In the data rows, 50 means zero.
Some points, each followed by its number:
61|50|57|74|38|32|40|47|48|23|71|48|37|27|45|69|10|46|59|50|35|25|38|55|59|61|48|39|48|64|36|44 0
65|40|66|43|22|46|27|58|65|56|57|49|61|22|56|61|63|26|27|44|56|80|32|34|51|65|40|53|55|56|59|29 1
80|79|63|33|42|73|83|35|63|62|35|50|62|50|71|38|84|40|48|43|80|58|83|30|26|41|70|64|63|32|26|78 2
43|46|42|63|73|78|19|68|18|55|29|37|43|54|43|31|51|58|36|58|30|62|32|61|56|38|33|44|42|50|71|37 3
56|54|54|22|76|78|65|41|47|32|46|57|39|58|51|57|37|44|75|65|50|49|65|61|59|40|74|57|51|56|38|59 4
48|46|25|52|33|46|42|60|64|65|60|41|49|47|55|41|57|29|37|48|36|39|44|59|55|71|41|59|51|56|57|53 5
57|39|52|74|45|28|32|60|75|45|46|53|52|43|37|49|46|68|58|72|40|35|37|51|58|52|48|18|51|50|68|40 6
58|39|51|47|72|47|60|64|61|55|43|49|44|64|49|25|69|64|73|40|58|48|65|57|64|45|35|41|41|47|59|25 7
48|74|58|62|40|56|52|49|38|84|46|22|72|26|39|56|64|69| 1|21|67|72|58|43|29|28|28|51|77|26|34|67 8
34|47|34|43|44|44|48|54|46|54|64|47|42|49|48|52|37|38|39|48|33|41|43|56|47|73|49|60|48|64|55|59 9
23|30|37|70|40|67|38|64|58|57|48|37|41|60|45|12|52|50|61|56|18|43|46|55|54|23|25|52|44|50|68|38 10
26|64|31|38|48|50|57|42|32|62|60|47|43|47|43|71|29|43|24|44|46|46|44|60|37|75|59|73|52|59|50|81 11
84|48|50|55|47|75|39|62|56|38|54|39|50|31|83|41|42|25|57|56|39|43|46|35|64|64|13|26|57|55|43|38 12
50|60|52|43|73|52|60|47|27|38|42|54|38|62|57|46|39|52|62|54|46|41|54|48|47|49|63|51|48|56|38|59 13
77|61|69|69|42|41|29|56|38|41|45|43|53|29|57|61|49|44|30|57|44|64|31|33|46|49|55|33|58|48|46|40 14
61|61|45|54|76|51|45|56|18|38|56|45|41|44|52|61|20|60|41|50|44|43|41|51|56|64|38|26|51|61|45|58 15
 0|31|13|62|50| 7|68|48|39|67|72|50|42|72|20|55|39|77|46|32|44|27|48|81|57|52|39|69|42|53|63|56 16
52|51|45|69|41|65|37|69|64|55|47|27|55|62|69| 4|52|39|66|62|11|37|58|32|54|20|27|46|59|53|34|38 17
56|60|59|65|39|59|28|43|40|31|40|50|55|40|48|74|33|35|38|78|38|51|31|54|43|42|78|54|53|45|43|51 18
67|63|70|75|41|62|26|54|67|39|39|33|54|26|41|53|35|56|44|72|28|48|39|42|47|32|61|32|59|42|46|47 19
37|34|26|31|43|11|50|59|38|43|81|45|48|55|61|76|44|13|39|31|49|53|37|65|72|76|40|82|47|73|41|28 20
42|51|63|64|42|65|46|40|60|45|47|53|47|46|48|46|36|57|62|55|43|44|53|48|46|38|56|50|47|44|48|49 21
45|34|40|42|30|41|51|45|90|42|61|60|54|48|44|70|55|35|60|55|56|42|49|73|66|61|67|71|41|49|53|33 22
35|43|55|42|53|75|45|36|47|56|52|57|53|39|28|76|47|70|37|45|68|68|47|64|51|50|49|48|48|41|66|56 23
46|64|67|53|45|76|50|41|38|57|46|41|46|36|45|48|43|55|35|40|49|62|55|45|36|38|49|57|54|44|38|63 24
71|54|65|56|24|73|39|57|80|63|53|30|61|20|54|41|64|37|36|37|49|65|57|39|47|43|33|51|61|43|42|42 25
72|29|28|33|75| 0|53|74|60|45|49|60|41|81|66|33|81|40|71|58|51|44|51|50|69|77|48|40|38|74|69|27 26
40|48|56|51|55|72|47|43|41|41|41|55|39|59|53|39|39|44|64|51|41|53|50|51|47|39|57|61|43|52|48|45 27
41|58|58|59|35|43|39|40|56|51|50|49|56|44|43|69|40|44|38|60|40|47|40|52|37|53|71|60|48|48|47|53 28
35|38|36|67|49|52|39|58|40|52|70|44|32|38|30|47|24|68|44|34|37|38|41|68|60|58|27|41|46|58|65|51 29
66|52|30|45|48|24|62|63|71|57|52|46|53|58|53|39|72|47|47|53|53|33|62|49|52|65|54|44|53|53|57|64 30
55|74|43|66|54|27|67|51|27|59|50|41|39|48|48|38|43|64|37|39|44|35|58|38|28|55|57|41|59|54|43|89 31
32|49|49|18|71|64|44|41|20|45|28|70|51|73|53|62|57|32|47|70|57|73|39|60|43|53|85|80|38|55|59|48 32
64|70|41|54|60|18|67|57|41|39|64|42|42|48|51|61|30|54|52|43|46|28|59|56|51|64|57|43|58|57|31|70 33
55|67|23|61|56| 0|57|77|35|61|49|34|57|56|36|80|64|42| 7|46|51|36|33|69|39|84|72|63|46|47|55|50 34
46|42|43|36|53|24|59|52|50|55|51|67|46|67|46|45|60|56|54|55|55|52|49|40|44|59|67|49|46|59|66|58 35
53|43|66|37|50|76|30|54|55|47|33|49|56|45|53|45|63|36|51|67|43|77|44|48|53|28|60|59|50|50|53|28 36
61|46|47|54|45|57|43|63|50|61|61|44|46|45|60|24|48|53|53|37|37|48|52|32|53|55|17|29|55|65|52|50 37
46|60|47|41|57|71|48|48|55|40|39|48|48|65|57|45|42|32|63|78|30|35|55|56|46|42|79|68|48|57|39|62 38
46|43|64|51|37|70|57|42|48|54|55|57|45|42|54|35|55|50|57|27|63|62|56|37|43|44|33|54|44|44|50|45 39
43|45|77|54|30|99|29|47|34|66|25|43|58|43|58|20|76|41|33|40|50|92|43|29|34|17|30|58|44|36|59|35 40
70|52|76|64|40|51|30|53|61|52|34|53|65|36|44|49|69|62|42|61|54|72|39|23|37|34|54|25|54|41|61|39 41
66|52|65|55|26|73|32|57|75|66|52|31|64|20|53|44|64|38|32|35|54|67|55|40|49|39|33|51|59|41|45|37 42
26|38|56|82|14|59|26|34|77|41|51|57|58|35|35|72|31|45|45|75|41|34|27|60|46|56|61|54|42|38|67|46 43
71|54|66|59|25|69|37|55|79|66|50|33|62|19|54|42|69|43|31|34|53|64|55|41|45|42|33|47|61|42|43|46 44
31|44|45|51|48|58|47|49|51|51|52|37|55|61|55|44|48|45|55|52|37|48|55|60|57|31|42|67|54|52|39|37 45
47|41|28|49|33|47|43|61|67|65|61|42|50|45|54|39|55|29|35|46|42|39|44|54|52|73|36|60|50|61|59|55 46
33|28|43|34|30|50|65|32|92|61|58|77|59|62|51|43|69|56|71|54|65|48|60|43|48|55|60|55|47|50|64|59 47
99|80|65|51|35|53|62|53|63|48|50|40|59|28|78|39|63|34|41|51|58|49|66|18|40|56|52|30|77|45|24|73 48
72|70|49|27|63|42|65|60|41|51|45|41|61|51|61|58|60|36|36|54|56|62|52|42|45|50|61|51|64|49|35|69 49
35|36|39|45|48|27|40|51|61|65|39|59|64|55|34|66|78|51|28|59|69|63|35|62|47|66|60|62|38|40|81|36 50
22|57|43|67|27|69|47|41|51|61|55|37|41|45|40|39|31|44|37|52|26|39|48|57|33|44|57|70|50|52|49|76 51
51|63|25|60|53| 0|55|77|34|65|53|34|53|60|38|75|63|39| 8|46|49|40|31|66|43|81|73|65|47|50|59|53 52
45|55|61|66|33|44|57|38|46|53|59|50|46|36|38|55|39|67|42|34|54|49|50|46|36|52|49|45|51|45|49|68 53
43|33|68|60|50|49|33|52|26|40|45|62|40|46|49|47|46|53|60|40|49|63|33|45|53|44|37|44|34|55|63|20 54
44|32|68|59|52|47|35|52|24|39|47|64|40|52|48|49|43|56|58|43|52|64|34|45|55|48|38|41|33|53|66|21 55
33|39|60|46|65|66|40|37|46|30|47|60|48|61|52|63|27|50|78|62|42|48|47|56|63|39|55|57|40|58|41|32 56
 3|34|24|57|48|33|56|53|51|64|59|45|54|74|39|43|49|53|52|43|40|39|53|76|58|40|37|77|44|47|55|39 57
87|76|54|45|33|32|63|49|76|38|56|42|56|37|69|60|48|24|50|68|46|33|58|41|44|65|83|55|65|54|21|71 58
11|63|45|70|36|66|56|44|44|96|38|29|64|55|31|25|66|80|21|31|48|60|65|47|24|12|35|64|63|21|49|73 59
19|36|38|63|30|28|53|37|74|59|69|58|48|37|15|77|37|73|44|47|58|38|40|71|48|67|56|49|46|40|71|66 60
47|39|38|56|70|31|37|76|37|52|43|43|43|76|55|18|60|47|62|56|23|45|43|47|63|38|36|47|46|69|56|23 61
58|72|43|64|52|27|68|52|29|56|53|42|37|51|50|38|38|61|40|39|44|31|56|40|30|57|52|41|56|53|44|87 62
83|59|84|62|44|71|38|35|95|31|34|55|73|22|37|86|58|62|51|77|70|56|50|57|54|37|79|29|56|21|45|39 63
66|53|48|38|69|51|45|61|35|50|39|49|48|53|50|51|62|51|38|54|53|64|46|54|54|53|56|47|50|54|57|45 64
48|62|22|57|54| 0|60|77|36|62|50|37|53|58|38|74|66|38| 9|44|51|37|32|70|42|84|71|67|46|51|59|54 65
70|55|65|57|24|74|39|56|75|64|51|31|62|22|52|42|65|43|31|37|51|68|56|39|48|40|34|50|61|43|43|43 66
53|60|43|46|70|81|50|54|56|54|23|44|49|70|53|23|66|54|62|72|37|43|68|59|49|24|64|53|51|42|48|58 67
76|40|71|33|99|78|63|44|16|24|46|67|29|57|54|43|37|82|92|35|71|67|65|47|72|29|32|13|47|58|46|30 68
40|54|47|32|15|96|63|25|78|47|68|54|57|38|62|65|38|14|55|53|58|41|63|59|46|62|64|86|56|50|29|74 69
55|28|62|57|58|43|46|56|36|35|48|66|32|57|56|34|46|56|79|37|52|53|47|38|60|48|34|38|29|59|62|17 70
63|52|58|46|63|41|58|51|60|44|47|50|52|46|42|66|55|55|54|47|64|51|55|66|63|51|55|48|45|38|48|34 71
42|40|25|39|47|14|58|60|59|59|61|55|47|63|57|39|59|39|47|49|47|41|45|47|49|77|49|52|46|67|64|59 72
55|63|63|65|39|59|32|40|44|33|42|49|55|37|49|74|33|36|38|77|43|48|33|52|42|45|81|57|51|46|44|52 73
38|29|35|28|24|57|54|36|77|40|61|68|60|54|63|72|56| 7|57|64|64|44|42|63|62|86|56|81|38|52|61|41 74
35|55|51|52|69|99|45|54|40|38|42|35|40|53|49|41|21|51|64|68|20|42|54|66|59|21|47|54|46|49|37|52 75
52|54|45|68|45|64|39|69|65|57|45|27|58|64|69| 5|53|40|67|59|11|34|61|35|54|17|26|46|62|56|34|43 76
36|39|71|73|62|52|26|59|25|48|19|56|43|68|43|28|59|65|57|60|38|65|32|42|43|21|49|45|32|43|72|18 77
55|39|46|43|70|48|62|63|58|57|43|49|43|65|49|23|72|62|70|38|58|52|63|56|58|46|35|47|42|47|60|33 78
51|41|47|34|59|94|40|55|53|47|40|45|48|51|58|40|57|31|58|55|44|60|55|64|65|38|44|64|45|52|48|33 79
57|53|53|22|77|80|64|39|47|31|49|58|38|61|50|59|39|49|77|63|52|48|63|63|63|42|74|58|51|56|33|58 80
32|29|51|35|72|94|56|43|42|47|51|53|39|66|54|32|44|55|84|30|50|53|67|66|73|27|22|59|44|55|43|29 81
56|54|44|37|47|53|33|61|40|40|50|40|47|55|71|51|46| 4|40|66|25|53|37|51|55|56|63|77|45|70|41|37 82
32|32|46|33|31|53|63|32|94|59|60|75|59|63|51|42|68|56|72|59|68|48|63|41|47|54|59|51|47|48|63|58 83
69|38|56|51|44|33|70|47|60|42|70|65|38|44|60|39|46|62|76|30|63|42|62|33|58|65|30|24|49|58|52|50 84
24|41|53|61|48|44|31|46|46|50|46|55|49|43|29|73|32|61|36|62|39|52|26|59|46|53|65|50|41|49|68|51 85
New points follow, each followed by the numbers of its two nearest points above, smallest number first.
62|54|80|88|23|76|17|44|65|36|33|44|61|28|48|51|45|54|49|70|36|53|36|41|42|26|52|37|51|31|51|33 19 41
30|32|47|32|67|93|60|42|42|44|55|50|38|67|53|34|41|53|82|32|56|53|69|67|70|28|23|63|42|55|39|27 79 81
56|52|82|90|26|72|19|46|67|38|33|45|62|27|48|50|47|53|49|70|39|55|35|37|42|26|51|32|53|33|52|33 19 41
64|50|59|78|37|33|38|47|50|23|69|46|36|27|48|73|10|48|56|48|34|29|40|52|58|63|50|35|48|60|35|41 0 33
36|43|53|44|54|69|43|37|49|53|46|61|55|39|30|74|50|74|36|47|69|64|43|64|51|53|52|46|47|35|67|53 23 85
43|39|40|60|68|30|38|76|38|53|42|44|41|76|59|22|57|50|59|54|23|46|46|48|61|36|35|52|45|66|55|22 10 61
61|53|58|74|40|35|42|49|47|29|71|47|36|28|48|70| 9|47|59|45|34|28|36|52|60|68|48|38|48|63|38|43 0 15
57|42|44|60|50|59|41|59|64|46|61|50|40|49|58|25|36|61|69|53|32|29|53|39|57|56|26|23|49|62|56|54 37 84
49|40|69|76|38|56|33|46|62|30|43|55|48|45|46|47|43|54|68|70|37|43|43|46|50|31|62|42|42|43|54|30 19 21
80|35|82|52|61|53|58|47|58|33|62|69|40|35|54|40|45|81|88|28|76|60|57|23|66|48|17| 0|47|53|53|28 70 84
56|53|49|55|35|82|49|49|80|61|27|49|71|61|68|22|80|41|57|75|52|48|62|32|39|42|45|44|58|31|54|62 21 67
41|37|69|72|63|50|25|58|25|40|20|55|41|66|46|27|60|65|61|57|36|65|36|40|49|24|51|43|32|45|69|16 54 77
33|33|43|45|44|30|39|51|64|68|40|58|67|55|34|65|81|52|29|55|72|65|36|60|44|63|60|60|40|34|83|35 35 50
73|57|31|48|57|47|70|72|69|56|54|27|44|59|65|22|60|37|65|36|40|27|73|58|56|63|35|51|54|54|31|55 30 78
71|61|70|74|41|65|25|56|66|44|43|35|56|27|43|58|37|55|39|71|27|49|41|41|45|30|57|32|58|43|43|47 14 19
52|43|72|54|39|99|39|41|40|42|49|51|45|37|61|38|41|44|57|38|52|68|49|45|48|33|30|52|46|47|47|35 27 39
35|34|39|50|47|24|38|53|63|66|40|64|65|53|34|65|84|53|29|59|69|60|31|64|49|68|59|59|40|39|85|34 35 50
68|67|51|24|63|42|62|62|45|53|46|40|59|48|61|56|61|33|35|57|53|61|57|41|44|53|59|52|63|50|33|64 49 64
35|61|37|69|27|36|41|47|55|48|54|44|53|45|50|57|36|34|35|71|25|25|37|60|39|62|73|64|51|49|50|67 28 51
42|50|46|26|15|94|67|24|81|46|69|49|56|34|63|68|40|11|52|52|58|43|63|61|46|65|68|86|53|48|29|74 69 74
23|17|66|58|29|64|43|31|89|41|54|68|72|52|43|72|60|53|78|52|74|60|49|65|71|26|40|61|42|28|51| 0 22 56
85|35|59|37|54|58|60|48|74|30|68|71|43|40|66|46|46|60|88|43|69|46|63|35|70|69|23| 8|51|59|53|43 12 84
35|43|54|43|53|75|46|35|48|57|50|59|54|41|29|70|47|69|41|47|67|67|44|62|47|49|53|48|47|36|65|50 23 85
18|35|39|65|30|35|52|34|74|58|67|58|48|35|14|79|31|74|41|47|62|36|43|72|49|66|56|46|43|40|73|67 60 85
25|47|50|59|45|45|30|48|45|51|47|58|48|47|29|69|34|59|37|61|40|49|28|59|45|52|66|55|39|52|67|50 28 85
48|53|38|39|69|17|44|71|18|63|47|42|50|65|54|44|62|45|29|37|46|63|42|45|49|53|41|62|50|62|50|37 61 64
39|44|63|93|32|31|51|41|55|52|59|58|39|33|21|46|31|99|57|36|52|37|47|40|38|41|41|15|49|38|66|61 6 53
73|28|29|32|69| 2|55|74|62|43|50|66|42|78|66|33|83|42|70|60|54|44|53|45|69|74|48|35|40|71|72|27 26 72
73|64|33|49|57|47|71|69|68|57|53|26|44|53|64|24|58|42|63|37|39|21|76|59|58|56|35|48|56|53|30|56 30 37
61|52|60|75|34|31|43|49|48|28|73|49|35|25|47|73|12|42|57|43|37|29|35|54|60|65|47|38|50|63|36|42 0 33
49|48|45|38|54|23|57|49|53|54|48|64|46|63|52|47|60|52|54|53|54|49|49|39|42|60|65|46|45|58|63|59 35 72
 7|46|44|59|62|44|50|31|43|53|36|68|44|77|21|57|36|83|60|73|40|39|44|64|37|30|88|59|40|46|64|68 21 85
24|34|36|37|47|49|38|51|42|57|50|55|47|59|52|52|54|30|39|59|37|57|33|53|49|66|53|69|38|62|68|44 5 9
17|34|40|59|65|42|19|54| 5|40|39|61|40|62|35|71|32|49|36|70|37|55|13|69|56|61|55|56|27|54|81|35 55 85
20|52|44|69|50|61|37|46|57|46|40|38|58|66|46|54|40|48|54|66|26|36|48|69|51|24|61|75|48|42|35|37 21 45
56|69|38|66|68|38|72|48|51|38|54|39|50|63|52|52|32|65|70|49|52|12|72|67|61|40|47|46|61|42|18|60 13 33
60|49|56|75|39|33|41|48|50|23|71|48|39|27|49|67|10|44|59|47|34|24|36|54|60|68|48|37|45|61|36|40 0 33
23|37|50|74|48|56|43|41|56|41|51|65|37|63|35|38|34|76|74|68|37|30|47|54|49|37|59|40|39|48|68|54 21 27
75|61|66|67|41|38|30|57|38|41|44|42|56|31|58|59|51|42|32|57|42|59|32|32|44|52|52|34|59|51|48|42 14 41
29|50|69|60|50|73|38|41|23|47|27|54|52|60|49|44|52|45|49|55|43|67|42|53|36|25|64|73|38|38|55|38 27 36
48|40|31|45|33|14|58|50|71|54|68|64|49|55|56|53|59|36|51|55|54|38|45|42|50|85|53|49|45|60|65|62 30 72
40|27|34|25|26|53|51|39|74|41|64|67|56|53|62|74|53| 7|58|64|64|47|39|65|61|83|58|76|40|54|59|45 22 74
47|48|45|39|54|27|58|48|53|53|51|62|45|62|48|46|62|54|55|53|53|52|49|41|44|57|63|47|47|58|61|59 35 72
42|36|71|72|66|50|25|57|23|46|21|55|43|71|46|29|60|62|64|59|38|66|35|42|47|22|47|42|31|45|71|14 54 77
30|31|46|36|67|93|60|42|39|46|58|52|38|64|55|37|42|55|81|30|57|58|65|67|71|29|23|67|45|55|41|28 79 81
34|34|43|45|43|26|40|54|65|65|37|62|66|57|33|65|82|53|27|56|71|64|35|64|48|68|59|57|42|39|84|36 35 50
52|40|40|55|53|37|48|56|64|34|72|50|29|48|45|47|22|52|72|56|25|23|48|56|63|58|51|40|50|73|46|51 0 9
35|27|36|28|22|57|51|38|80|44|60|67|57|56|63|69|57| 7|57|66|60|46|41|64|64|80|60|79|39|52|61|43 22 74
52|51|41|41|41|51|55|53|75|73|40|49|60|60|56|22|89|46|43|56|55|55|62|39|36|52|51|54|55|42|66|65 30 35
35|34|41|42|46|30|42|50|62|66|41|60|66|59|36|64|81|53|31|54|71|63|35|63|49|67|58|62|38|38|80|38 35 50
67|37|53|53|46|26|68|49|59|42|74|61|35|42|57|40|41|68|74|30|60|41|56|32|59|61|29|22|50|60|49|53 37 84
33|32|69|72|26|77|26|32|93|38|52|63|53|39|33|56|30|54|75|77|37|39|38|56|58|39|63|43|41|42|64|34 21 43
59|55|40|56|59|53|44|68|32|70|49|39|48|53|58|21|55|61|39|42|43|52|53|26|43|55|13|26|60|55|57|61 37 64
57|53|82|90|23|78|19|45|69|37|31|46|63|27|46|51|42|52|51|75|34|53|37|37|42|26|54|36|51|33|51|34 19 41
20|54|41|67|51|61|39|45|53|48|39|44|56|63|43|51|41|52|53|67|29|35|49|68|52|21|60|76|48|41|41|41 21 45
32|35|27|30|42| 6|45|64|36|47|76|45|51|54|63|76|45|11|37|32|46|54|32|63|72|79|36|85|48|73|42|21 9 20
62|50|55|44|65|43|60|52|60|45|44|48|54|46|42|68|53|55|55|48|66|52|54|65|58|52|56|46|46|37|49|35 64 71
36|29|37|28|77|65|65|53|38|45|51|53|46|84|69|30|60|41|87|38|56|53|70|65|75|37|24|66|42|55|42|15 78 81
67|51|59|48|60|72|69|43|39|51|44|60|43|56|65|17|57|66|70|34|65|56|72|25|46|39|34|28|52|48|45|64 39 84
38|53|46|30|15|96|64|23|80|48|67|52|56|38|62|58|43|14|55|51|57|45|62|56|44|58|64|85|55|49|32|78 69 74
46|42|39|56|72|31|38|75|37|50|44|42|42|76|61|23|55|48|60|53|21|47|44|47|61|41|34|49|45|67|54|25 45 61
60|68|47|57|52| 4|56|49|27|35|60|48|43|43|47|77|27|41|36|41|50|32|39|61|48|76|72|57|52|60|33|59 0 33
68|57|58|67|41|26|52|45|53|29|62|57|46|36|47|69|32|57|61|57|55|34|43|45|53|61|60|30|50|52|44|48 0 33
35|55|50|40|38|41|61|41|45|62|43|57|54|65|53|41|72|37|39|50|60|60|51|42|29|51|72|73|45|44|59|62 28 35
52|59|46|66|56|90|36|57|38|57|44|33|49|40|51|30|35|61|43|48|30|46|48|43|48|42|13|28|59|47|52|60 3 37
72|30|28|33|69| 0|55|73|63|44|51|67|45|76|64|32|86|41|70|60|54|42|50|46|69|73|48|38|41|69|72|26 26 72
76|62|36|36|88| 0|74|56|35|36|55|63|39|59|47|75|42|72|57|58|67|34|49|52|54|82|67|16|53|55|52|73 33 35
75|30|31|31|73| 0|53|75|63|43|50|66|42|76|63|36|80|42|72|57|56|44|48|44|66|74|52|36|39|69|71|27 26 72
72|62|32|45|62|49|72|71|66|58|54|28|45|58|65|21|56|40|63|35|41|23|78|57|57|58|33|51|56|53|35|59 30 78
65|52|56|76|38|33|40|50|52|27|72|44|38|25|47|71|10|45|57|47|34|29|36|53|58|66|49|40|48|61|37|44 0 33
60|53|82|91|29|73|18|49|67|36|31|47|60|32|46|45|46|55|52|76|31|50|36|35|40|23|55|33|51|37|51|31 19 41
73|30|28|32|70| 2|53|76|61|43|50|66|44|79|63|32|83|42|73|60|54|42|47|47|70|74|47|34|38|67|70|29 26 72
38|41|41|35|61|28|45|58|31|52|51|49|62|58|49|71|64|40|35|43|57|69|38|62|62|50|47|67|49|54|51|27 50 64
37|26|36|28|26|57|48|40|77|37|62|68|58|52|64|70|56| 8|57|63|64|45|43|62|60|81|59|72|39|54|58|42 22 74
48|41|43|61|52|54|17|73|27|60|37|34|47|45|46|40|56|40|17|48|32|67|27|59|51|49|34|56|45|55|70|27 3 64
55|40|61|47|35|89|54|38|62|53|50|59|51|49|63|22|57|53|69|45|58|52|61|31|46|42|32|40|50|49|55|55 21 39
36|54|22|28|73|59|77|43|27|57|62|49|37|56|42|58|37|58|45|28|66|39|64|76|55|77|42|63|49|53|50|73 9 11
61|53|82|90|24|77|21|43|69|40|34|46|59|30|48|47|45|53|50|74|39|52|40|37|43|27|56|32|53|33|52|34 19 41
25|44|69|43|54|68|49|33|19|61|46|61|47|46|28|61|46|76|36|25|69|86|43|47|36|38|44|53|41|40|60|49 23 24
35|37|42|48|44|28|41|56|63|69|39|63|65|54|32|65|81|50|28|59|70|67|31|60|47|69|60|59|40|36|81|35 35 50
56|65|61|74|49|34|27|56|44|49|41|28|76|33|39|84|49|53|18|56|52|55|36|57|49|37|46|48|61|31|34|30 14 28
66|62|40|49|57|12|62|55|30|51|79|37|50|29|44|80|31|62|29|23|63|45|49|57|59|68|33|39|66|58|33|59 15 33
49|41|43|37|56|26|60|51|51|53|52|67|43|64|51|44|61|56|54|53|55|52|48|42|45|58|63|48|45|62|64|61 35 72
48|46|42|29|73|28|66|55|28|61|55|61|37|64|47|36|58|65|50|33|57|60|55|38|44|57|47|43|48|63|64|65 35 64
61|56|61|77|38|33|40|50|49|25|66|44|38|26|45|70| 9|46|55|50|32|28|36|52|58|62|50|40|48|60|37|45 0 33
85|57|86|59|45|70|35|38|92|33|35|52|72|22|38|88|55|65|52|79|68|56|51|52|58|34|76|27|58|22|43|37 19 63
50|41|68|76|38|60|33|46|60|37|40|57|48|48|46|43|42|54|68|68|36|47|38|44|52|31|58|39|44|45|55|34 19 21
14|65|46|73|39|62|56|46|41|92|37|28|67|54|30|29|66|83|18|32|49|57|63|50|23|13|39|64|63|21|49|77 8 59
44|43|37|59|69|30|34|74|37|53|43|43|46|71|58|22|55|44|57|55|23|47|44|48|60|37|37|50|45|65|51|22 45 61
72|68|33|60|39|24|62|52|51|33|78|42|35|41|63|55|19|35|55|50|34|13|54|51|54|78|53|42|60|70|28|75 0 33
65|52|60|77|38|30|39|50|50|24|69|49|40|29|50|72|15|45|59|52|36|27|37|54|60|63|50|36|49|58|37|44 0 33
47|64|32|58|66|13|65|40|56|42|53|59|46|57|27|76|39|77|52|68|55|18|54|73|49|62|90|43|50|43|52|82 33 60
33|58|61|64|44|83|33|40|63|47|36|48|55|46|40|50|39|58|54|75|31|46|48|53|42|25|71|55|51|42|46|58 21 27
46|41|38|55|68|33|37|75|38|55|44|43|45|74|61|21|57|48|59|56|24|46|44|48|61|36|35|47|43|69|55|25 45 61
46|55|46|31|40|33|52|49|31|71|63|49|51|30|42|73|54|45| 8|27|66|71|39|45|33|80|49|60|56|54|58|69 9 11
48|57|46|63|55|65|48|53|57|60|42|37|53|48|39|42|52|63|49|45|48|43|59|62|49|47|41|45|49|36|54|55 21 24
45|44|42|38|53|20|60|50|50|55|49|66|44|64|46|44|57|52|57|56|54|50|49|41|42|59|66|51|42|59|65|61 35 72
43|55|49|26|11|99|65|19|82|44|70|53|57|34|65|66|39| 9|56|53|58|45|62|55|47|61|65|84|56|46|28|71 69 74
46|32|34|23|56|33|49|57|40|38|77|52|40|53|63|62|38|23|58|30|47|50|46|63|75|70|35|71|44|78|38|21 9 20
45|55|42|30|37|32|56|50|36|72|63|49|55|32|43|74|49|45|10|26|64|70|41|48|36|81|49|60|53|52|54|69 9 11
41|53|47|29|17|93|64|26|80|49|67|52|59|37|63|64|41|10|49|52|60|46|64|58|47|61|64|87|55|50|29|74 69 74
99|93|70|21|76|56|50|60|23|33|35|37|57|33|82|74|52|17|24|59|59|70|50|32|46|60|72|47|69|58|15|57 48 49
46|42|38|55|74|28|39|75|30|51|39|41|44|78|58|22|60|50|61|53|25|49|45|46|59|37|39|50|41|71|54|23 61 78
52|74|38|66|37|56|63|44|78|49|50|38|52|60|61|34|41|35|61|67|27|10|71|56|41|43|75|71|57|50|20|80 38 58
46|56|48|64|55|94|34|54|38|57|46|32|47|40|52|32|32|62|43|47|33|46|48|48|49|43|11|29|57|47|50|57 3 37
67|66|71|77|40|62|24|53|67|39|39|33|55|29|45|52|35|55|45|72|26|42|40|41|45|32|60|29|58|44|42|50 14 19
58|47|44|24|58|49|59|52|55|52|44|60|51|73|69|33|72|35|66|60|49|57|59|36|48|50|60|57|49|65|50|51 35 64
65|66|52|86|29|67|50|49|72|39|59|30|43|36|57|34|27|46|65|52|25|10|64|53|49|40|49|45|57|48|26|57 19 21
54|47|50|42|58|49|40|57|51|29|45|46|49|55|59|62|45|21|61|69|34|51|42|60|63|49|64|69|46|57|39|26 56 82
58|54|51|53|39|80|48|48|77|63|26|50|71|60|67|22|82|44|56|77|52|50|62|31|37|38|48|41|57|32|58|61 41 67
40|39|71|70|63|57|25|56|23|46|16|57|45|68|45|28|59|61|60|61|37|66|34|41|46|23|49|44|33|44|70|12 54 77
44|44|45|59|53|56|18|71|23|61|38|35|48|45|47|40|57|38|17|54|31|68|26|58|53|45|37|56|47|56|67|28 3 64
46|50|41|38|52|24|59|50|53|56|47|66|45|62|48|47|62|54|52|53|53|54|51|41|41|60|67|50|46|58|65|59 35 72
73|61|35|49|61|48|72|70|67|54|55|30|43|54|64|22|56|39|66|41|41|22|75|61|55|57|35|50|53|55|33|57 30 78
19|36|37|62|30|30|55|38|72|59|70|58|49|40|14|73|35|74|38|48|58|37|43|73|47|67|53|49|42|41|76|66 60 85
62|51|54|45|63|44|57|51|60|46|45|47|52|46|38|69|57|56|56|49|66|49|54|69|57|51|56|50|43|39|47|38 64 71
54|56|60|66|52|65|34|51|40|39|50|33|66|41|60|71|43|38|47|43|52|51|48|60|67|34|29|57|58|38|22|16 45 71
15|36|36|61|31|30|56|36|71|60|70|62|48|38|10|81|32|75|39|46|61|38|39|73|47|70|58|50|42|40|73|68 60 85
60|52|53|46|63|39|59|50|62|45|47|50|53|46|41|69|58|56|55|45|66|48|57|65|59|53|59|49|49|36|49|41 64 71
78|61|71|67|43|39|31|56|38|41|44|43|53|33|56|59|50|45|32|58|46|60|34|30|43|48|54|33|57|49|47|42 14 41
45|48|65|66|43|68|49|40|56|43|47|53|44|46|44|46|36|57|65|56|42|41|54|48|45|37|56|47|48|47|45|53 21 27
12|67|46|73|37|65|57|48|46|94|38|28|71|53|32|24|67|79|18|34|50|60|65|46|22|10|34|66|63|22|47|78 8 59
74|31|31|33|75| 0|52|75|62|44|49|65|41|77|65|34|81|44|69|63|55|44|49|46|71|73|53|36|40|69|68|29 26 72
 2|33|31|41|50|57|62|28|52|54|65|65|36|56|14|74|28|71|52|46|56|42|49|88|53|57|66|73|37|47|67|71 23 60
38|36|24|29|42|11|49|63|36|46|79|47|50|54|60|77|47|12|36|33|47|53|36|67|71|76|42|82|47|73|41|24 9 20
30|53|58|87|37|58|40|46|58|61|40|44|49|47|33|27|43|75|52|55|31|41|48|41|32|29|48|41|48|39|61|62 21 53
69|71|48|26|64|39|62|60|41|53|46|39|58|52|62|58|59|33|36|55|52|58|54|41|47|53|60|51|65|48|36|63 49 64
40|39|73|72|64|54|26|57|22|43|20|59|47|68|45|29|62|65|60|59|39|66|35|40|47|23|48|42|33|45|71|12 54 77
52|52|37|40|40|48|58|55|75|74|39|47|63|60|58|22|88|45|41|59|54|57|62|38|36|51|52|53|55|42|65|62 30 35
31|27|66|70|29|77|27|36|95|35|49|63|54|39|32|56|33|60|75|78|34|41|38|59|56|39|61|44|37|43|65|34 21 43
